One vector is turned by the same rotation once a step. Each row is the vector after some number of steps, and that number follows the row.
The counts run from 0 to 898.
[  9  16 -11   6   4   2   6  11  -1   1  -6  -1 -10  34  11  -3 -40   0
  -7  12   2  11  -3 -14  -7 -13   2 -12   3 -15  -3  -4 -10  -7   4   8
  25  -3  22  -3  -6  -8 -16  19  -8  -5  -5  27  -9  -3 -15 -13 -17  18
  -7  15  14   5  -9 -15   3  -2  10  22  -4  -1   2 -21]  504
[ -3 -10   5  33 -33  11  15 -18   1   1   8 -15   8  11   6   9   0   4
   2   2   3  16  12   0  17   4  -7  10  -1  14 -13 -10  -9  -6  -3   1
   8  32  -5 -10 -11 -15  18  12  -2  19  -3  25 -16  -6   5   5  14   1
 -15  -6   8  -9  -6  -3  -4   4 -20  14   9  -7  12  -2]  697
[ 13  -4  -4   5 -11  10 -25  16  -6   6  -4 -11  -4  14  35   6 -11   4
  18 -21   9  16  -8  -7 -12  10   9   3  20  15   3   2 -15  -6   6   4
  16 -12  14  -9 -18  -6   1  12   0  19  11   4  -6  16  -3 -13  17  26
  -8 -13  -2 -13 -26  13  -4  -2   7  17   0  -4 -10  -6]  704
[ 20  -5   3  21  -2  -8   0   6  -1   8  -1 -13 -22   9   4  -9 -21  -6
  -1   8  18  40  13 -23 -11  -1  -2   9   8   0   8  -8 -25 -24   5   5
   6  -6   0 -23  -6  -6   1  14  11   1  -6  19 -20   2  -4   8 -15  18
  -8   2   8  13 -22   2   8  -1   8   1  16  -2  -5 -20]  845
[ -2  -6  12  23 -32   3  30 -21 -11   8  12 -15  20  26  -6   2 -11   2
  -5  -1   2   7   3  -1  -1  -2  -4  -4 -11 -12   6 -15  -4   3 -12  11
   0  18  11  -4  -7 -16  -2  15  -7  27   1   7 -19  15  -7   5  11  13
 -17  13 -17 -11 -11 -10 -18  17  11   5  -2   5   5   5]  759
[ 14 -18  16   3 -19  13  -1 -11 -11  -4  -3   2 -21  24   6 -11 -15   1
  -7   0 -14   1  -1  -4 -22  -3  13   3   9  18  12 -24   1   5  23   8
   7  10   6   2 -21 -12  14   4  11   8   6  22   6 -17   8 -10 -15   2
 -23  -4  11 -25 -13   1   8 -18 -11  24  14  -3   1   3]  145
[ -5   5   5   7 -12   6  13  -4 -15  -3  -9 -10 -16  28  -7   3  -7  17
  -2  19  14   6 -10  -8  -2 -30  12  -1  13  -5   6 -21  -8  17  13  21
   1  15   4 -15 -15  -6   1  28   0   3  -6  10  -1 -20 -15  26  -7   5
 -18   4   4 -22   0  -5  -7  -1  -1   5  13   1  11 -11]  645
[ 22   3 -16   5  -9  -2  -2  12   7  14   0 -10 -10  10  16  -5 -15 -21
   6 -10   2  38   2   0 -20   9  -2  11  -6   7   9  -5 -16 -24  14  13
  10  -6  16  -8   2  10   4 -10  12   3  21  12  -3  28  -7   0 -10   9
   1   1  -5   5 -31  11 -15  -4   2  16 -15   4   6  -8]  213
[  1   3   9  27   1  -9  10  11   1 -13   5  -6  18  33   1   7 -11  -4
 -18  15  12  23  -7 -18 -10 -26  -1  10  15  -7   5   1 -11  15  -3  13
   7  13  15 -11 -17 -16 -10  13 -11  12 -10  20 -20  15 -17  14   2  11
  -1  17   2   3  -5 -12 -21  25  18   0  -3  -5   7  -5]  303
[  1  13   3   7   4 -18   2  13  -1   1  -2 -13  -2   6  27   3 -19   3
  10   1  -1  -5 -15  -9 -12 -27   5  -9   3  27   0 -13  10 -11  -9  10
  11 -37  23  -8 -13  21   1  14  -3 -13  -9  -6   1  15 -13 -10 -20  23
   4 -10  11   5 -17   6   0 -21   3   5 -16  -4  -8   4]  224
[  6  -6   5  17  -2 -14  25  -5   1   2   0 -15   7  22  -4  -2 -28  16
  10  10  -7   7  10 -17 -17 -34   6 -11  -8 -17  16 -11   7   1  11  -7
  -7 -24  -6  -4 -20 -10 -12  19  -4  -2   0  11 -10   1  -6 -11 -21   4
  -9  -1   0   3   6 -14   4 -10   6  16   3  22   3  -2]  581
[-14   3 -14   3 -19   3  33   2 -10  28  10 -23 -15   2   6   7 -16   1
 -10  -5   2   2  -5  15  23  -5  -6  12   4  13  -3 -14  -1  -6  -6  11
   8   1   3   1 -13  12  14  17 -18   2  -4   8 -13  -2 -25  19   9  20
   1  -6  -8  -9 -24 -14 -12 -21 -19  11  17   3   4   9]  470
[-12  -2   0  27 -23  -2  -1  -2   0   7  16  -9 -13  26  17 -16 -19  -9
 -17   1   3   8   9  -2 -14   8  -3  -9  -6   0  -7   2 -13  -2   3   7
  10  20  -4 -17  -4 -12  10  18   9  28 -10   6  -7  15   9 -11  18  30
 -18   8  10  -5  -5 -17  -6  -4 -17  14  13  -5  -4   6]  206
[ 12  -6   3   8 -24  -4  16 -14   7  -8   6   3  -1   4   4 -12 -19  -8
  14  14   3  16   7 -13  -1  -8 -15   9 -20  30   4 -23   2 -18 -19  -2
  -6  -5  18 -16   4  -8   5   2  11  -3 -11  18 -14  15   9 -11 -26  -5
   9 -10  12  17  -8  10 -15 -15   1  16  -9   8  18   6]  877
[  1   2 -12 -12   4  -2  15  23  -9  -8  10   9   2  21  11  -5 -18   2
 -12  20   9   7 -18   0  -8 -26  -5  18   2  15  17  -4   0   8 -13  11
  -5 -13  24 -17 -13   2   6  13   2   1 -11  -3 -13  23 -14  13 -10  20
  13   7 -12   0 -10  -9 -18 -10  21  11  -4   8  10  11]  226
[ -2   9  21  34 -24 -15  17 -12   8  12  12 -26   7  12  20   9  -5  -7
  -9 -19 -18  -6   7  -1   0 -12   7 -14 -14   0  -6  -4   5  -6   6   3
  15   1  -1  -3  -6   2   3   5  -7  17   3 -10  -9  11   7 -13  11  30
 -24  -5   5 -10 -11  -6  -2  -2 -16  11 -16  -2  -9  10]  761
[  1   4  -9   9  -6   4  33   5  -1   8  11  -6  -7  17  -5 -11 -30   7
  -3  32  10  14   6  -4   4 -26   3  15   0   0  11 -12  -3  -3 -21  -2
  -2 -17   8 -15  -9 -10  -4  20  -2   5  -9  10 -27   6  -4   6 -13   8
  10   4  -3  11  -7 -14  -4 -10  22   8  17  17   8  -5]  681
[ 11  -7   4  -9  -5  -7   7  15  12 -19  -5   5   3  14  25 -11 -10 -11
  12   5   8  20  -2 -23 -16 -25 -20   2 -25  19  11  -2  -2 -10   8  22
  -4  -6  15 -15 -21 -13  16   5  -5 -15  -4  15 -13  23 -15  -3 -13   9
  14  10   7  -2  -5   1 -17 -10   5   4  -8  17   9   8]  75
[ -2  22 -12  23  -3   9  14   6  -2   9  -2 -18   2  23  21  17 -13   1
   0   7  -2  10   1  15   6  -7  20   9  25   0  -4   9  -6  13  -6  15
  17 -12  17   3 -13  21   8   3 -13  13  17  13   2  17 -10  -4  13   7
  -5  -1  -3 -10 -25  -7 -17   4   3  18  -6   3   8 -14]  755
[ -8  12  -4  18 -19  -8  15  10  -7  -5   8  -7  13  27  16  14  13  -6
  -2 -14  -9  11 -13  19  15  -1   3  13  -9  11 -10   6  -5  -1  -2   3
  12  19  16  -2  -6  -2  -1   3   1  22  14  -9 -13  27   7   3  14  15
  -7  -6  -1   0  -9   1 -25   2 -19  22 -27   8  14   1]  413
[  3  -7  13  13 -28 -27  15  -5  -6   9  12 -15 -12  24   7  -2 -25 -11
 -12 -16 -23  15   4  -3 -12   0  -4 -15 -12 -10  14  -1  -3  -7  29  16
   1   4   4  -4   0   4  10   0  12   3  -3   2  -1   6   2 -16 -13   3
 -10  -6   7   1 -20 -20 -13 -10 -28  19  -8   1   3  -8]  68
[ 12 -10  -2  -6 -20   5  -8 -10  -7 -12  -2   4   3   5  11   8 -29  17
   6 -14  -8  21 -15 -18 -21 -13 -29  -5 -18  35   2 -13  14 -10  10   3
  -5   5  11  -9  -7  -7  -3   4   4 -17  -6   3  -9  15   1  11 -13  -1
  -5 -13  -3 -13   2   5 -22 -17  -4  23  -6   7   6  16]  525
[ 15 -16   6   2 -17  -8  -4   2  -2  -1   9   6   6  10  14  10 -26   3
  -3 -16 -16  16 -14 -21 -39 -12 -24  -4 -13  20  13  -4  10 -14  20   1
 -12  -3   8  -6  -5  -1   4   1  11  -8   0  -4   4   7   8   5 -21   8
 -10 -15  -8  -3  -1  -3 -10 -19 -14  28  -7   5   9  22]  524
[  7 -22  11   0 -21 -10  12  -9   3   2  17  15   1   8  12  -6 -23 -15
  -5   5   4  11 -13 -14 -12  -5 -26   5 -14  33  10 -15  -1 -15 -13  14
  -6  -2  14 -24   1   5  16   6   7  -3 -11  -7  -3  16   4  10 -12  17
   2  -1  -2   8 -12  -4 -14  -5   0   3  11  -4  14  14]  422
[ 28  21   2  18   1  -1   8  33  -9   9   3  -4 -10  12   8  -7   3 -15
 -15  13  -1  18   1   6 -12 -26  22  32  12  19  13 -10 -16  -4  -8  -1
  -5   0  14   9  -5   2   7  -5   9  15   4   2 -10  10   7  16 -21  17
 -14  -6  -7  -1  -4  10   7  -9   4  21  -8   4   1   6]  890
[ 31   3  22   6  -2   9 -16  20   5  -1  -7  -1   3   0  20  15 -11  -2
  14 -15   9  14 -14 -20 -24 -13   6   8  16  17   9 -12   5 -11  13  20
  11   8  19   4 -19  -2   2   1  -5   2   5  13   6  -7  -9   8  -4  13
 -17 -19  12  -5 -11  14  -4  -1 -13  24   7 -12  10   4]  601
[ 15  16  11   9 -16  24   8  15   0   1   1  -5  -1   4  14  12  -7   3
   3   0  18   3 -10   2  18  -7   9  27  14  21  -2 -17  -2  -6 -14   7
  23  18  20   3  -8 -13  -3  12  -7  20   3  22 -19   4  -7   3   9  18
  -1 -19   6 -15 -17  13  -6  -5   4  26   6  -7  10   2]  501
[  1   6  -5  -9 -24   6   2  10 -10  -9   8   5 -18  19  28  -3  -2   1
   5  -4  -4 -12 -21   7  16  -8   3   4  -7  31   2 -12   6   5  -4   3
  17 -19  28 -15 -13  -7  11  21  -3  -1 -11  -5 -16  11   0 -17   0  24
  14 -12   9 -12 -20  -2  -5 -28   3  20  -9   7   5   8]  325
[ 24  -5  21   5 -14  20   7   8   7 -24  -5  15  -6  10  15 -12  12  -8
 -18  15  -6  19  -6  -5 -17 -18  11  23   3  32  11 -15  -8   0   0   7
   4  14  13 -16 -10  -6  18  -6   2   1   3   9  -7   8  23   4 -11   1
  -7  -6   8 -15 -15   7 -11  -9   3  24  -1   3  14   6]  739
[ -7   0  -5  10 -13  -1  14   9   2  -3  11  -4   4  30  15  -4 -25   7
   5  21   4  14  12 -13 -12 -37 -13  -2 -14  -4   8  -2   0   1   0  -4
 -19   0   2 -30  -2  -8  -3  16  -5   4   0  -5 -15  16   1   2  -2   3
   0   8  -7 -11  11  -6 -16   0  14  21  -6  31   6   3]  479
[ -1  12   7  33  -6  -5   8   2 -22  22   0 -29 -11   6   2  21  -8   6
  -3   4   5   7   3   7  -3 -19  26   9  26  11   0 -16  -6   3  -2  13
   6  -7   4   8 -20  16  13  11   1  16  -6   6   8 -10  -7  24  -3  17
 -23 -10   2 -11 -13  -2   5  -5 -17  -3   8 -16  -4  -2]  647
[  9 -16   0   6 -30  -6  14   6 -16  24   5 -13 -15   8  31  -2  -7  -8
   9 -18  -4  -4   1  -1   4  -5  -2  -6 -12  20   1 -13   0 -27   4   3
  -6 -12  -1  -5  -6  17  31   0   8   5   1  -8   6   5   1  -3 -14  31
  -6  -6 -12 -12 -15   9  12 -22 -12   6  -3  12  -4   9]  673
[ 12  10 -11  12  -8   3  -2  28   3   1  -1  -2  -4  17  16  -3 -23  -9
  10  -3   1  34  10   4  -6   9   9  18  15  -1   9  -2  -7 -10  12  11
  13   5   8  13  -7  -7   5  -5  18  22   2  32  -2  11   4 -14   0  10
  -5  -8  11  17  -9  -9  -5  -5 -17  29   6   5  11 -12]  352
[  2 -10   5  23  -7   7  24  -3 -23   7   7   7   3  30   5   0  -6  -6
 -19  26  -1   4   0  -4  -6 -30  -2  15  13  18   3 -15  -7   3  -8   5
 -13  20  10  -2  -8   1  20   3   1  11  -3   5  10  -3  -5  25 -15  12
 -14  13  -3 -17  12  -3  -7   9   2  10   9  -1   9  14]  195
[ 33  12   2  16   8   4  17  22  -8   9  -6  -7   1  13   2   1   5 -11
  -4   4   2  24   7  -7  -9 -38  10  30   5  11  11 -10 -19 -15  -4  -7
  -5   6   9  11 -10 -10   0  -3   0   5   9  15 -19  10 -10  18 -22  15
  -8   3  -8  -5   7  12  10   0   7  19 -18  11  -2   1]  891
[-18   9  -4  23  -9  -6  -7   5 -11 -18  -1 -12  12  38  27   2   3   1
  20  10   3   2  -5   7   6  -5   3   4  12  20 -12  -1  -4  11  -4   5
  20  11  17  -3 -17  -9   2  20   8  22   2  15  -2  28  -1  -7  15  20
  -7   6  12  -5   5  -1 -17   9 -11   7 -19   2   2   3]  552
[ -6   2  -9  19 -21  13  26   3 -26  10   0  -4 -25  33  14  -7  -2  -1
  -4  18  -6  -6   4   4  23 -10  12  -1  11   8  -5 -10 -12   0  -1   0
   9  11   1 -10  -4   4  26  15  -3  14  -3  10  -2 -15  10  -6  -9  23
 -11   8   8 -21  -4  -9   6  -9  -8  16   5  12   2  -5]  294
[-16   4  -2  20 -16  -6  43  -4 -12   6  11 -10  -6  28  -6 -14  -6   3
 -18  18 -20   7  12  21   3 -21  16  -1 -10   0   3 -11   1  14  -8   6
 -11  -5  -1   4  -5   7  13   4   6   8  -2   5  -2   6  11   4 -15   4
 -11   7  -2   4   1 -30  -8 -22 -12  16  -5  21  13   5]  232
[ 11  13 -18  23  12   8  15   8   8   9   6 -14  -6  21  11  -7 -17   1
  -4  26  -1  14  19  10 -10 -20  19  23  16   4   0 -10  -2  -2  -7 -25
  19 -25   9  -6 -12   7  -8   8  -5   6  15  14 -12  11   9   1  -6   4
  -5  -1   4   1 -21  -6   5 -11   5  28  -3  12  -3  -4]  440
[  8  11   1 -16 -12  11  26  14  15  -7   1  -2   3   8  14  -4   6 -11
   4   6   2   1 -12   1  10 -21  -1   7 -19  17   4 -18  -3   3  -1  21
  17  12  25  -9 -18  -5   3   6 -21  -6   6  12 -19  12 -24   7   2  11
  11   8   2 -11 -24   2 -21 -15   4  16 -13  12  20  12]  816
[ -4   1  13  15 -18 -10  -4  -1   4   9  12  -8  -9  22  18 -19 -18 -17
 -27  -2  -8  11   9  -3 -34   1   3 -10  -9   5   4  -2 -10  -2  21  16
   7  19  -4 -11  -9  -7  13   7  10  17  -4   8   5  10  11  -4   7  27
 -22   5   6  -9  -9 -14  -2  -1 -19  13   6 -10  -5   7]  207
